Rows are one point carried round by a steady rotation, each followed by how many steps it has turned.
The counts run from 0 to 478.
[ -4  24  23   0   4   6   0   3  12 -13 -17 -11  -4 -15   3  27  -4  10
  19  -5  -1  -4  11  -5 -16   9  14  -9   2  -4  15  -4 -19 -18  -5   1
 -14  -1 -16   5   3   4  17 -19 -22  -2   0]	448
[ -5   1  25  16   0  11   0  -9 -19   7 -12 -14   0  23   4   7   5  -7
  -2  -4  -2  -4   3 -18  12   7  27 -10  19  -4 -10  17   2   9  -3 -16
 -21 -22 -14   3  -9   0  -1  -9 -18  12   8]	407
[ -8   7  23  15  -6   7  -3 -10   1 -13 -19   1 -19   5  10   4  13  -5
  15   3   7  -8   2 -16 -10  -3   2 -12   5  -9  14   2 -13   5  13 -17
  -5  15   0 -19  20  -9   7 -16 -27  14  14]	308
[ -5  28  24   0  12  -6   5   2   6   3 -18   3  -2  22   8   7  -4  -7
  27  -7  -3  -6  10 -23  -5  -5   0  -9   3  -1  19   7  10   9  11 -23
 -23  -5  -2   3   1   4 -24 -24   3   8  11]	333
[ -4   0  19  32  14  -2  19   3   0  17 -20 -15  10   4   6  19 -15   7
  11  -7   1  -7   7 -10 -11   5  14 -26  10   8  -6  13  10   8   7   0
 -18  -8 -23   3 -16  -5   0  -7   4   1   3]	20
[-15  10  18  -9  -1   8  -3  -9  -2 -10 -20   5 -18   2  -1  25   3   2
  10  -3 -18  -8  23 -18  -2   1  11 -28  -3 -20  -2 -15  -7   5  -2  -5
  -3 -23 -14   4   6   9   3  -6  -9  12   1]	433
[-16  -1  20  -3   5  -5   4  -4  12  -4 -29   3   1   6   2  28  12  -4
   4  -3   1 -14   6 -13 -15  15  11 -23  17   6  13 -14 -13  -3  10 -17
   3 -21  -7   1   8  10   1  -2 -11  16   1]	182
[ 11   8   3  18  -7   6   0 -16  14   2  -4   1 -17  23   3  29   6  -2
  12  -4   3   5 -15 -19 -12 -22  21  -2   4   1   0   6   1  -1  -2 -10
 -20   8 -10  -3 -19   3   7   1  -6  31   3]	144
[  6  -6  16   5  -1   8  10  12  20   5 -17  -3   6 -11   9  13   0   9
  21 -10   9 -13   8 -11  -5  10  14   2   2 -11  -1  -1 -17 -13  10 -14
 -30   5 -15 -12   6 -10  17 -19  -5  23  -8]	204
[ -3  10  12   4  -3  -2   7 -14  -4 -13   0  -7 -11   7  11  17 -22   2
  25  -4 -13  -8  19 -15 -12  -4  10 -24   4 -13  -9 -16   4  13 -11   1
 -17 -13 -19   8   6   4  17 -26   6  -5 -13]	357
[ -8   5  18   2 -13  15 -11 -11  -4  -6  -6   2 -21  12   1  22  10   3
   9   1  -8  -6   8 -21  15  -5  14  -8  -3 -20  -8  11   6  15  -4 -13
 -11  -1 -16 -12   0  -2  10  -7 -16  31   4]	63
[-13  17  17   9  14  -7  -2  -1  13  -2 -26   0 -12   1  19  -1  10  -5
  16   3  -5  -5  19  -1   8  11  14 -12  -4  -2  21   6   6  10   5 -17
 -18   8  -6   3  10 -15  -2 -16 -31  -1   8]	322
[  5  -2  15  20   6  -5  16  -4   3  -4  -5 -10   1  -7   6  14 -28  15
  18 -15   6 -22  14 -10 -14  -2  17  -2   2  -8 -17   2  -8  -4  -4   0
 -23  -7 -19  -1   1  -2  10 -34   3  -2  -4]	360
[ 10  13   7   8  -3 -11   4  -2   4  -6 -20 -24  -3   7  -1  30   4  -5
  -1   8 -13   1 -14  -8 -18  -8  21 -20  12  -9  12  -6   7   7   1 -24
   4  -8 -14  -7  -3   0  12  -9   7  24   9]	39
[ -5   7  23  -4  17 -15   5  -1  16   0 -33   8   1  -1   7  22  -4   3
  -5  -4 -13 -11  18  -6   4 -10  20 -12 -13 -16  -1   7   3   1   5 -17
 -11 -17  -8  -7  -5  -2 -10 -19 -15  10  16]	427
[  5  20  18   5  -5  17   6  -5   5  -9  -9  10   0 -11   6  22  -8   6
  24  -3   7  -9   4  -3 -21  -5   2 -12 -13 -21  12 -11 -13  -3   6  -1
 -19   5 -15  -4  15   4  17 -19 -15  25   2]	451
[ -2  20  23  -3  -7  16   5 -10   4  -9  -1  -1  -5  -6   8  24  -7   9
  24   2  -8   0  12 -17 -11  -6  -3 -24 -10 -22  12 -12 -10   3   1   3
 -19   0 -20   4  16   5  21 -13 -13  13  -3]	450
[  6   9  10  21 -12  -1   4 -26  -1 -10  -4 -11 -15  -2   6  19 -23   9
  23  -3 -11   1   3 -18 -20 -15   6 -22   1  -8   2 -20   0  10  -3   6
  -2  -2 -17   6  11  -5  27  -9   2   3   7]	370
[-14   3  13  15   5  15  -5   2  -7   0 -19   5 -22  12  14   5  12 -12
  26 -10  10 -14  11  -8   2  17  11   0   2  -6  17  -6  -2   7   5 -23
  -4  -1  -4   8  16  -4  -7 -18 -19  16   9]	325
[-10  29  25  -4  21  -1   3   3  16  -3 -19   6 -10  14   4  17   0   4
  16  -4  -3  -7   7 -14  -9  -8   1 -18 -12  -1  20   7  10   9   9  -9
 -15   2  -9   5  -6   9 -19  -9 -13  11  13]	85
[ -4  -7  13   3   9  -1  13  11  19   4 -29   9   5   2   6  25   3   6
   5   1  -2 -19  17   1 -11  -2  13  -5   5 -17   4  -1 -13 -10  15 -13
 -23  -8  -7 -18  -2   4  -5 -19   5  27   2]	191
[-15  10  16  19  14 -12   5 -13   7   4 -16  -7 -23   4   4  27  -9   5
  21 -13   1  -5   5 -21 -21   2   0 -23   0  21   9  -2  16  12   5  -1
   3  -9 -17  16   2   8   2  -4  -4   4   9]	9
[-17  14  17   7   9   1  -4  -8   3   2 -18   2 -24   9  20   1   8  -1
  17   5  -6   2  21 -10  13   6  12 -20  -6 -13  19  -1   9  22   6 -12
 -20   2 -10   6  11 -17  -1 -11 -24   2   6]	323
[  4  11  23   8   1  12   8   2   8   0 -13   1  10 -15  11  17 -10  13
  23 -11  10 -13   6   0 -13   3  10  -6 -10 -17   8  -2 -19 -12   5   2
 -27   4 -15  -1  12  -4  16 -22 -19  17  -1]	452
[ -5  18  34  -4  13  -1   7  -3   4   8  -1  -5  17   9  11  11 -15  10
  16 -11  -7  -7  11 -11   6  12   6 -22  -6 -11  -2  12   1   3  12   1
 -35 -17 -17  12  -3   2   2 -11  -8   1  -7]	96
[  1  10  17  22  15  -8  10 -16   8  14 -23   6  -1  25  12  18   6   0
  -6   2  -4  -2  -1  -5 -11 -12  25  -8   0  -5  -3  12 -13  -1   1 -13
 -19  -6   6  -9 -24  -1  -9  -6 -26   5  18]	162
[ 12   2   3  23  -1   0   4 -20  17  -6 -16 -18 -15   4   7  16 -12   5
  19   9  -8  10   5  -5 -13 -18  35  -2  10 -10   6  -3  -5 -10 -11  -1
 -23   0   0   2 -12 -13  12  -1  -8   2   8]	133
[-22  16  15   7   5  12  -3   0 -11   2  -6  -5 -16  17  13   8  10  -7
  17 -10   5  -9  20 -14  17  18  16  -6  11  -7   4  11   5   8  -2 -12
 -31  -9 -16   6   5  -9  -1 -20 -18   3  -3]	327
[ -6   0  14  11   4  14  -6 -15  -7  10 -12 -13  -9  18  14   8   9 -12
   2   6  -3   4   4 -10   8   9  21 -28   3   0  -1   7  15  31  -4 -16
  -5 -11 -21  -2  -8  -8  11  -5 -28  12   0]	403
[ -9  12  26   0   1   0  10 -21  -2   8  -4  21   4  27   8  28   7  -5
   0  -3   1  -8  -2 -17  -4  -9   2 -17   8 -13  -2  -9 -18   5  12 -13
 -14 -19  -4  -6   0  12   0 -12  -9  26   3]	173
[ -5  -2  18   9  -6  -7   8  10   9  -2 -24 -19  -5   4  -7  18   9   8
   1  -9  -8  -6  -2 -32 -14  -5   6 -28  13   1 -13   1  -2   9   6  -6
  -8   5 -18 -21  -5  -3  12  -2  14  11  -1]	286
[ -3   9  35 -12   3  -9   4  -7   5  -2 -16   2   7   6  -4  16  -5  -2
  11  -5 -12 -15  10 -34  -1  -6   4 -18   4  -6  -1  14   1   8  10 -19
 -10 -19  -9 -12  -1  13  -8 -14  -7  20  13]	425
[-11   3  30   8  17  -3  11   5  10  -1 -19 -11   7   7   3   7 -12  25
  11 -16  -2 -15  11  -3  -6   6  18 -20  -4  -8  10  -1   1   3  20  -5
 -25 -20 -14  13  -4 -11  -5  -1  -1   0   8]	100
[  5   3  15  21  -8  -2  -1  -6  -1 -12 -31 -18  -8   9  -3  19   5  -1
   5   0 -16  -1   3  -9  -1 -13  35   4  16 -17   0  12  -9 -11  -4 -17
 -14  -4  -2 -24  -8  -9   5 -10 -11   6  21]	53
[ -1  -2   8  19   6  -4   5  -4  24 -15 -14 -20  -8   3   5  27 -11  23
  12  -7  -2  -5   1   8 -13  -8  30  -2   5  -3  11  -7   0  -6   8  -4
 -17 -19 -12   9   2  -9  12  -7  11   5   8]	116
[ -8  10  23  13  -4  -6  -9   0  -7 -20 -20 -13 -18  16 -11  12  18  -4
  10   1 -15   2  -2 -28 -10  -7   7 -16  15  -8   7   6 -10  -1   9 -10
 -16  17  -5 -19   7   0   3  -2   2   2  10]	303
[  3   9   8  12   6 -10   5  -2  -1 -14 -16 -12 -16  -2   9  19 -12  -2
  23 -17   1 -13  14  -8 -21  11  20  -4   6   1   5 -22  -8  -8 -12 -12
  -4 -16 -10  15   4   4   7 -33  -2  -5  -2]	355
[ -1  17   5  17   6 -21   4  -9  17 -15 -15 -18 -12  -7   3  33 -11   9
  13  -8  -9  -3   3  -7 -18  -6  21 -13   9   6   7  -4   4 -14  -9   0
  -4  -4 -18   4   4  -5  22 -15  -5  -5   4]	368
[  0  17  18  18   5  -4   3  -8  20  -9  -5 -14 -18  19  19   0  -1  19
  15 -10  -9   9  -3 -15  -4 -13  20   0  -3  -9   6  -4 -10   0   2  -3
 -33   6   3   6   1 -20  14  -6 -11 -12  10]	226
[  0   9  21   0  11   2  11  -4   3 -15  -7 -10   4   4   6  22 -18  -5
  23  -5   4 -14  10   6 -21  15  17 -11   9  -4  15 -10 -11 -10   2 -10
 -21 -20  -8  12   5   6  13 -26 -10   3  -8]	107
[ -4   4   3  35  10  -9  14   3   5   7 -29  -5  -7   6   9  36  -3   6
   4  -1  -4  -2  -1  14 -25  -5  21 -20   9   1   9  -6   7  -5   4  -5
  -2  -8 -19   6 -12  -8  -5 -12   7   8   9]	23
[  1   2  13  19  -4   8  13  -1   0   5  -9 -12   1  13   3  28  -8   4
   1   6  -2  -7  -7 -11 -15  -9   8 -29   7 -11  -8   4  15  21  13 -12
  -8  -5 -27 -15  -4  -3  11 -15  17  30  -3]	34
[  5   7  18   1  -7   6  -1  10  16 -14 -19 -25  -9   4  -1   7   8  12
  27  -8 -15   1   2 -29  -8   0  16 -15   7 -16  11 -11 -13  -4   8  -6
 -26  -1  -4  -4   2  -7   9  13   8   0   2]	210
